In the rows, zero is written as 128.
A single turn carries every row of the set below to another of its rows. Some are shown first; where does it send the rows asked next?
lut: [124 139 134 135 130 148 122 135  87 142 154 178]
fedir: [159 140 128 162 140 117 126 114 120 115 144 172]
tem: [117 130 144 165 143 101 138 136 152 146 167 155]
nito: [126 143 101 133 141 135 117 137 115 130 123 143]
Sofe: [100 156 172 121 138 130 139 137 117 121 155 153]
faruk: [ 86 160 132 125 133 132 122 126 141 122 138 173]
nibi: [160 147 119 147 138 135 131 148 119 132 141 151]
dunoz: [118 134 122 146 133 117 131 142 170 130 165 163]
Datez: [101 134 183 144 140 120 129 120 128 135 144 149]
bozin: [112 141 152 156 142 126 153 103 136  95 140 154]
fum: [131 130 149 143  91 116 125 131 117 128 146 171]
Vis: [115 116 102 154 118 132 125 150 112 121 162 134]
deru: [106 104 141 144 119 127 153 109 129 134 146 171]
pak: [110 162 119 138 104 118 140 118 126 137 143 158]
minot: [103 118 107 160 118 125  97 132 125 118 155 164]
Vusa: [142 113 165 152 149 121 142 135 113 127 158 139]
soz: [124 137 109 147 142 118 112 104 116 114 125 164]
gemuf: [109 145 138 141 162 127 123 168 138 108 168 153]
Reti: [112 131 138 138 134 120 126 126  79  99 160 161]
dafuz: [ 97 138 175 125 126 126 139 123 124 120 140 145]
sopav: [131 134 112 174 125 145 146 144 119 114 172 151]
Koraz: [ 98 117 135 121 138 153 136 140 117  96 146 168]
Ziz: [120 149 138 169 131 108 123 123 140 103 134 129]
sosu: [134 126 153 164 156 139 105 141 103 108 146 148]
gef: [ 97 156 133 170 163 135 126 141 108 114 145 138]
Mubad: [113  96 125 136 155 148 141 129 117 109 161 162]
Bepi: [112 128 124 150 161 145 133 147 154  98 156 150]
dotu: [105 153 179 140 151 123 130 134 122 134 160 156]
nerof: [119 103 122 132 127 119 139 124 133 141 171 175]
Fof: [120 135 116 181 124 140 119 126 133 110 164 180]
zusa: [116 154 144 173 120 131 124 145 146 144 133 149]
dade: [116 133 145 119 140 127 112 158 117 154 156 158]

bozin -> Vusa
Mubad -> nerof
Now find these:
nibi -> nito
dafuz -> Datez
zusa -> gef
Vis -> minot
Ziz -> sosu
Koraz -> deru

